In the data rows, zero lies at 4.5, halfway between 4 and 5.
In the table below, every row is followed by its label. The labels come from one hidden rule.
[2 5 8 3 0 4 7 3 5 7 4 4 4 9 7 4 6 8 3 0 7 6 6 5 5 3 2 3 8 8 7 3 4 7 9 6 0
 2 6 4 9 5] f
[3 6 7 4 6 3 6 5 4 4 6 5 4 0 6 3 7 9 3 4 5 6 5 3 4 4 3 1 9 8 3 4 4 4 9 6 2
 4 1 3 9 2] i
[2 4 4 3 7 9 5 7 6 5 5 6 4 9 1 7 1 0 9 5 0 2 4 7 4 5 5 5 5 6 2 6 6 3 3 4 4
 5 7 3 0 5] f
[5 4 8 4 2 5 5 4 7 6 5 5 5 6 8 6 4 9 4 3 5 5 5 4 5 4 4 4 5 3 7 5 4 5 6 5 3
 4 3 4 7 4] k
[4 4 4 4 8 6 7 6 7 5 4 5 4 9 2 5 4 5 4 5 6 5 4 6 6 5 3 5 9 4 6 4 4 3 9 8 5
 5 8 4 5 5] k
[0 4 9 3 2 6 8 7 6 5 6 6 3 6 8 6 3 9 9 4 0 3 6 2 5 3 3 3 7 7 3 4 4 4 7 6 0
 3 4 4 5 2] f
[3 4 7 4 2 7 5 6 3 5 3 4 2 7 3 5 4 1 7 4 2 4 4 9 5 5 4 4 3 3 5 4 6 6 9 5 0
 5 5 4 4 5] f
[3 5 3 4 5 7 6 7 5 7 6 6 2 0 7 4 4 9 2 2 2 4 6 4 5 4 4 2 6 6 4 4 3 6 9 5 0
 2 3 4 9 3] i
[6 4 8 4 3 3 6 4 6 4 4 3 3 7 3 4 4 3 5 4 5 4 5 5 6 5 5 3 8 4 6 4 5 6 2 4 3
 5 5 4 4 4] k
[5 5 6 6 6 4 2 4 3 6 4 6 4 2 4 4 5 9 0 3 4 5 5 3 5 5 5 3 4 4 3 5 4 6 5 3 6
 6 2 6 4 4] k
[3 5 2 4 8 7 7 4 5 6 5 5 4 3 7 5 4 7 5 2 4 4 6 3 4 4 6 2 5 5 2 5 5 3 9 7 3
 2 2 4 5 3] i
[5 3 0 5 8 2 1 5 2 2 4 4 6 0 6 4 7 4 5 5 0 5 4 0 4 6 7 4 0 4 4 6 3 3 4 3 9
 5 4 5 2 6] k
[6 5 5 4 0 4 4 4 5 7 4 5 3 7 4 5 5 5 3 4 7 4 6 9 5 5 4 5 8 3 4 2 5 7 5 6 6
 6 5 4 3 6] k
[7 5 0 5 4 4 0 2 5 5 4 4 5 2 6 3 7 4 3 3 7 6 4 0 5 6 5 5 3 4 6 5 4 3 6 4 9
 4 1 5 5 5] k
[4 6 6 5 5 5 5 4 8 6 5 5 4 3 5 5 4 7 3 5 3 5 5 5 5 4 4 4 6 4 5 4 4 6 9 7 3
 1 4 5 9 2] k
[9 4 0 5 1 4 3 4 6 4 4 3 6 4 2 5 5 4 5 4 6 5 4 5 5 5 4 6 4 1 8 4 5 6 1 3 5
 5 6 5 3 5] k
[3 4 6 4 3 4 3 5 4 7 4 4 5 2 3 5 3 4 4 4 5 5 3 8 4 5 4 5 4 5 4 3 6 4 6 5 7
 5 6 4 8 3] i
[3 5 1 5 7 5 4 4 5 0 5 6 6 3 3 4 5 2 7 7 3 4 3 6 4 6 6 4 4 4 3 6 5 3 6 3 6
 2 3 5 3 4] f
[7 4 8 4 3 7 5 6 6 3 4 3 4 7 2 5 3 0 3 5 8 4 4 7 6 4 6 7 5 5 5 3 5 6 3 5 1
 7 6 4 8 6] k
[2 3 3 4 9 4 5 6 4 3 6 5 4 2 6 6 3 3 7 9 1 5 4 6 3 7 7 4 2 2 2 6 5 3 0 2 3
 3 4 5 4 3] f
[8 5 2 6 5 2 0 2 3 2 4 3 5 0 2 3 5 4 5 7 8 4 3 3 4 4 5 5 4 2 9 5 6 5 0 5 6
 5 5 5 5 7] k
[2 6 8 5 5 4 7 4 5 6 4 3 4 3 6 3 6 9 3 3 6 5 6 3 5 4 3 3 8 7 2 4 4 5 9 4 5
 2 1 4 7 3] i
[4 3 7 4 9 6 2 3 0 4 5 5 4 0 5 5 5 3 8 7 5 5 3 5 3 7 6 6 4 2 2 5 5 2 0 3 5
 5 1 4 0 5] f
[3 3 2 5 7 5 4 2 2 2 4 5 4 4 6 4 4 1 6 8 5 4 3 3 4 6 5 3 0 1 5 5 4 3 3 2 7
 5 4 5 5 5] f
[3 3 2 4 6 4 6 4 3 4 5 6 6 1 5 4 6 7 5 8 1 6 5 3 3 6 7 5 4 3 3 8 4 4 3 1 6
 5 5 6 0 3] f
[6 7 4 4 3 4 5 4 4 6 4 4 3 2 6 4 5 3 1 4 8 5 4 7 5 3 4 2 6 5 8 3 4 5 6 8 2
 3 4 4 6 3] f
[8 4 0 6 5 0 0 2 3 2 3 4 7 0 3 3 7 0 2 7 5 5 4 3 4 7 5 6 5 0 9 5 5 2 0 2 9
 7 4 6 5 4] k
[5 3 1 6 4 3 2 2 3 4 4 4 6 6 3 5 6 4 6 2 6 5 3 2 5 5 5 5 4 4 5 5 6 6 7 2 6
 7 5 5 3 8] u
[2 4 1 4 7 5 5 6 4 3 5 5 5 8 6 6 3 1 9 7 0 4 3 3 4 5 6 5 2 4 3 4 5 4 3 2 3
 6 7 4 2 3] f
[4 5 6 4 4 6 7 6 4 5 5 4 5 7 4 4 3 3 5 5 3 5 5 9 3 4 6 5 4 6 4 6 5 6 5 5 4
 6 6 5 4 5] u
[1 4 9 5 7 6 6 6 4 6 6 5 4 3 6 6 4 4 6 8 0 4 5 2 4 3 6 2 4 6 1 5 4 5 3 3 3
 3 5 4 0 3] i
[3 5 9 4 3 5 7 7 8 8 5 5 2 5 5 6 3 9 5 2 6 4 6 8 5 4 4 4 7 7 4 3 4 8 8 8 0
 4 7 4 9 3] f
[5 5 1 5 4 1 3 1 2 0 5 5 4 0 7 4 4 9 0 6 5 5 5 0 4 5 5 3 5 5 4 6 3 3 9 5 6
 2 1 5 4 4] k
[6 4 0 5 5 2 0 4 5 5 3 3 5 0 4 5 7 0 7 4 6 5 3 6 5 5 6 7 2 3 3 5 6 4 0 2 7
 7 5 5 4 5] k
[5 4 4 4 8 4 2 3 4 4 5 5 5 5 6 5 5 6 3 7 7 5 5 7 5 4 4 4 4 3 2 5 5 4 6 3 5
 5 5 5 4 4] u
[5 5 4 4 2 4 4 3 5 3 4 4 6 6 5 5 5 6 5 7 6 5 6 5 4 4 4 5 3 4 5 4 5 6 4 3 6
 4 4 5 6 4] u
[0 6 7 4 5 4 5 4 4 7 4 5 4 2 8 5 4 8 2 1 4 5 6 3 5 3 4 2 7 5 5 4 3 6 3 7 2
 5 3 4 8 5] i
[3 4 6 5 5 5 3 6 3 5 5 4 3 5 3 4 5 4 4 5 4 4 3 4 4 5 6 6 5 6 5 5 5 6 4 2 6
 4 6 4 3 4] f
[9 4 8 4 0 4 5 5 9 8 3 1 5 5 2 4 4 3 9 1 8 4 5 9 6 4 3 6 8 4 7 3 5 8 1 6 6
 9 6 5 9 5] u
[4 5 3 6 4 4 2 3 4 4 5 5 6 3 4 4 6 6 4 4 2 4 4 4 4 5 6 5 2 4 5 5 4 2 6 2 5
 5 5 6 4 4] k
[3 4 7 4 9 6 6 4 2 3 5 5 5 3 4 4 2 4 5 7 4 5 4 3 4 6 6 5 4 6 3 5 5 3 3 3 4
 2 5 5 5 7] f
[4 3 2 5 6 5 6 6 4 4 5 6 4 2 3 4 3 5 5 7 2 4 4 4 3 5 4 3 3 2 2 5 5 4 4 2 7
 2 6 4 6 5] f
[2 7 8 4 7 5 5 6 4 6 4 5 3 7 4 5 4 9 3 2 5 5 5 5 4 4 4 4 5 6 4 5 4 6 5 7 3
 4 5 4 8 5] f
[9 5 7 4 4 3 7 5 5 8 3 3 4 9 2 7 6 0 7 4 6 3 5 9 6 3 3 6 6 5 7 4 5 6 0 4 0
 8 6 4 9 7] k
[9 6 7 4 3 2 4 3 7 9 3 3 4 6 3 3 6 4 1 3 7 4 4 4 6 2 1 4 6 7 7 2 5 7 8 8 4
 6 3 4 9 4] k
[9 5 4 6 2 4 0 4 0 2 5 4 6 3 5 5 3 1 6 5 6 6 3 5 4 6 4 4 2 2 4 5 5 2 4 0 8
 6 6 6 1 5] k
[5 5 2 3 0 3 3 4 4 4 3 4 4 5 4 5 5 5 4 3 9 5 4 6 5 4 2 6 5 7 6 3 5 5 4 8 4
 7 6 4 9 6] k
[7 4 8 4 3 4 2 6 6 6 4 4 4 8 2 4 2 3 8 5 3 5 3 7 4 5 5 4 6 5 5 4 4 6 5 6 5
 6 6 5 3 6] u
[2 7 3 5 9 5 4 4 1 1 6 5 5 0 3 5 7 9 3 6 3 7 6 0 5 5 6 4 3 4 4 6 5 4 6 2 8
 4 1 6 5 1] f
[2 4 3 5 6 6 3 3 3 1 5 5 5 0 7 4 5 4 6 6 2 5 4 1 3 6 6 2 3 4 2 6 3 4 6 4 6
 1 3 4 2 3] i
[8 5 0 6 0 4 1 2 4 4 5 3 5 4 2 2 8 5 1 6 4 6 5 2 5 5 3 5 1 4 6 4 5 2 2 3 6
 7 7 6 3 6] k
[3 5 4 4 3 6 6 5 4 7 5 4 4 6 1 5 4 4 7 5 3 4 4 6 5 3 4 5 5 5 6 4 5 5 4 5 5
 7 5 4 5 6] f
[4 4 6 4 5 5 8 6 6 6 4 3 5 6 4 5 5 2 3 6 8 5 4 6 5 5 6 4 5 5 6 4 6 6 4 5 2
 5 5 5 4 6] u
[2 4 3 4 4 4 4 4 5 4 5 5 4 3 6 5 5 9 3 7 1 4 5 6 4 5 5 3 4 5 3 5 5 3 6 3 4
 4 3 4 1 4] i
[0 6 7 4 9 4 6 5 3 5 4 5 5 6 5 6 4 2 3 3 2 5 5 2 4 5 5 4 4 5 4 3 4 5 8 7 5
 6 4 4 5 5] f
[4 4 4 4 7 6 3 5 7 5 5 5 5 4 5 5 4 8 3 3 2 5 5 3 4 4 4 3 3 6 8 3 4 5 9 7 3
 3 3 3 7 4] f
[5 2 6 4 5 2 3 8 5 3 4 4 5 9 0 6 4 0 9 7 5 3 2 9 4 4 5 7 2 2 5 4 7 2 0 1 4
 9 9 5 4 7] u
[3 4 0 5 9 7 2 3 2 1 6 6 6 0 4 3 4 9 4 6 4 5 5 5 4 5 6 6 5 4 2 4 3 4 3 2 6
 4 1 4 0 4] i
[5 6 4 5 5 4 8 6 4 7 6 5 4 7 7 5 5 3 6 6 5 4 5 4 4 6 4 6 4 3 3 6 4 4 3 3 5
 3 5 4 4 2] k
[3 3 0 5 9 6 3 5 5 2 5 6 5 5 4 5 3 3 4 9 1 4 4 3 3 7 5 4 6 4 1 6 4 3 2 4 6
 3 5 5 0 3] k
[7 6 5 5 3 6 5 4 1 6 4 5 4 6 3 5 5 9 5 4 7 4 5 5 5 3 5 3 9 6 6 4 3 5 5 5 4
 4 4 4 7 4] k
[7 3 0 5 3 3 2 2 3 2 4 3 5 3 2 5 6 1 1 6 2 5 5 3 3 6 6 5 2 3 3 3 4 4 6 2 6
 4 6 6 1 6] k
[3 3 1 5 8 6 7 5 3 3 5 4 4 4 3 4 2 3 7 6 1 5 4 5 3 5 6 5 3 5 3 7 5 2 0 2 5
 5 5 4 0 2] i
Here are more rows. What is the label of each one?
[5 4 6 5 1 3 6 4 4 5 4 3 6 8 2 4 5 5 3 6 7 4 4 5 6 4 2 6 4 5 7 4 5 6 1 3 6
 5 2 5 3 4] >> u
[5 5 5 5 3 3 7 3 3 4 4 4 5 5 6 5 6 3 1 1 6 4 5 1 4 5 4 3 7 4 5 5 4 3 9 6 5
 5 1 5 5 3] >> u
[6 5 4 6 5 6 5 6 4 4 4 6 6 6 1 5 5 6 7 7 0 4 3 6 4 5 6 4 1 4 1 5 4 4 3 4 7
 4 4 5 0 5] >> u
[2 2 1 6 6 5 4 6 0 1 6 5 6 4 3 5 2 0 2 9 1 4 3 0 3 7 6 5 3 2 2 6 5 2 3 3 7
 4 0 4 0 5] >> i
[4 5 9 4 5 6 7 6 5 6 4 5 4 9 6 6 2 5 6 4 7 3 4 5 4 4 3 5 8 5 3 4 4 4 2 4 0
 3 4 5 7 5] >> u
[1 6 8 3 1 3 3 4 7 7 6 4 4 1 6 4 5 8 2 2 5 5 5 3 5 3 3 3 6 5 3 4 3 7 9 7 1
 1 4 4 7 3] >> i
[2 5 3 5 3 4 5 6 5 4 3 4 6 5 6 4 7 5 6 4 7 3 4 6 5 5 6 6 6 5 8 5 5 5 5 5 6
 6 6 4 2 6] >> f
[4 5 9 2 1 8 4 7 8 6 4 4 2 8 5 5 4 4 7 0 6 3 6 8 5 2 2 4 9 8 6 3 6 9 9 7 0
 5 8 5 9 3] >> u
[8 4 4 4 2 3 5 2 5 6 4 4 5 2 4 5 6 4 4 2 9 5 4 6 5 3 5 5 3 2 8 3 5 5 0 5 3
 4 5 6 7 6] >> k
[5 6 5 5 5 4 5 3 4 4 4 4 5 2 7 4 7 9 2 4 5 6 5 2 5 5 5 3 4 2 3 4 4 6 6 5 5
 4 3 6 6 5] >> k
[2 6 7 4 2 5 6 8 7 7 3 5 4 9 5 5 3 6 4 2 9 5 6 9 5 3 2 4 7 8 3 3 3 8 9 6 1
 4 4 3 5 4] >> f
[5 3 2 4 8 4 5 6 4 4 4 4 7 0 2 5 2 0 9 8 5 3 4 6 4 5 5 6 2 2 1 6 5 4 5 4 9
 6 7 4 0 5] >> f
[2 6 7 4 5 5 3 4 5 4 6 5 3 1 7 4 4 6 0 4 3 4 4 4 5 3 5 3 6 6 5 6 3 6 6 5 2
 5 1 5 2 2] >> f
[0 3 7 5 9 6 7 6 3 2 6 6 3 3 7 6 1 9 4 6 0 4 6 6 4 5 6 4 4 6 3 7 4 4 7 6 3
 4 7 4 4 3] >> i
[5 5 2 5 5 2 3 5 3 5 4 5 5 0 6 3 7 5 3 5 3 5 5 4 5 5 2 4 5 7 8 4 3 4 7 5 5
 5 3 5 7 4] >> k
[7 4 0 5 6 2 4 5 4 2 4 4 6 5 7 5 4 3 5 5 6 5 4 9 4 3 6 6 3 3 4 5 5 2 1 3 4
 4 7 5 7 4] >> u
[5 4 3 3 3 5 7 5 7 6 4 4 4 7 3 5 3 6 5 4 6 3 5 3 4 5 3 4 4 6 6 4 5 6 5 4 3
 6 5 4 6 4] >> k
[7 4 9 5 6 6 4 5 6 2 5 4 4 7 5 5 5 2 6 2 5 4 4 8 5 4 5 5 4 4 5 4 5 4 3 4 8
 5 7 4 9 3] >> k
[5 6 9 4 4 5 9 5 3 6 5 5 2 2 7 4 5 6 4 3 5 4 6 3 5 2 4 3 9 7 7 3 4 8 9 7 3
 5 5 4 9 4] >> f
[3 5 2 5 9 3 3 4 3 2 5 5 5 3 7 6 2 7 5 6 0 4 5 5 3 6 6 4 5 4 0 5 3 4 9 2 2
 3 4 4 2 4] >> i
[5 7 4 6 0 3 4 3 3 8 5 4 4 5 7 3 6 6 1 3 9 6 5 5 6 4 2 4 7 4 6 2 4 6 7 8 6
 5 6 4 8 4] >> k
[5 5 2 3 4 3 7 6 5 7 5 3 5 5 5 4 5 4 5 2 5 4 5 6 5 4 3 5 8 5 2 4 4 6 2 7 3
 3 2 4 9 4] >> k
[3 6 3 5 5 5 1 3 6 6 6 5 5 0 6 4 5 6 2 4 4 5 6 0 4 3 4 4 5 2 4 4 4 3 7 4 5
 3 4 4 3 2] >> i
[1 4 6 4 8 6 8 5 3 4 6 6 4 2 6 4 3 6 4 4 0 5 7 2 5 4 4 2 4 7 0 5 3 5 9 7 0
 2 2 4 4 1] >> i
[2 5 9 5 4 5 4 5 8 7 4 4 4 4 3 4 4 6 1 1 5 5 4 1 5 2 4 5 7 3 4 3 4 4 2 5 5
 6 6 4 7 5] >> i
[1 5 1 5 7 5 3 5 3 3 4 4 4 2 5 6 4 7 4 5 3 6 5 1 4 4 5 4 5 6 6 5 2 4 4 3 6
 4 2 4 3 3] >> i
[0 5 4 5 9 5 7 6 5 2 4 6 6 1 8 4 3 9 6 8 3 5 6 0 3 5 7 2 2 6 3 4 4 2 9 4 1
 2 4 4 4 1] >> i
[2 5 7 4 3 7 3 5 5 9 5 5 3 6 7 4 4 9 3 4 6 4 5 2 5 3 2 3 7 9 3 3 4 6 9 7 1
 3 4 4 9 2] >> f
[5 4 4 4 7 6 5 4 3 4 5 4 5 7 3 6 5 0 9 6 0 3 2 8 3 5 6 7 0 2 6 6 5 5 5 3 9
 5 8 4 0 6] >> k
[3 4 6 3 5 6 7 6 4 4 4 3 3 7 3 4 6 8 5 4 5 3 5 7 5 3 5 5 4 5 5 3 3 4 4 6 6
 4 4 4 1 5] >> f
[1 6 6 5 3 6 4 4 6 3 4 5 3 3 6 4 5 9 0 2 5 5 5 2 6 2 4 4 4 5 3 4 3 4 8 7 3
 2 2 4 7 6] >> i
The hidden rule looks at only part of the columns. Which column or columns, counting from 0, in order?
0 13 39
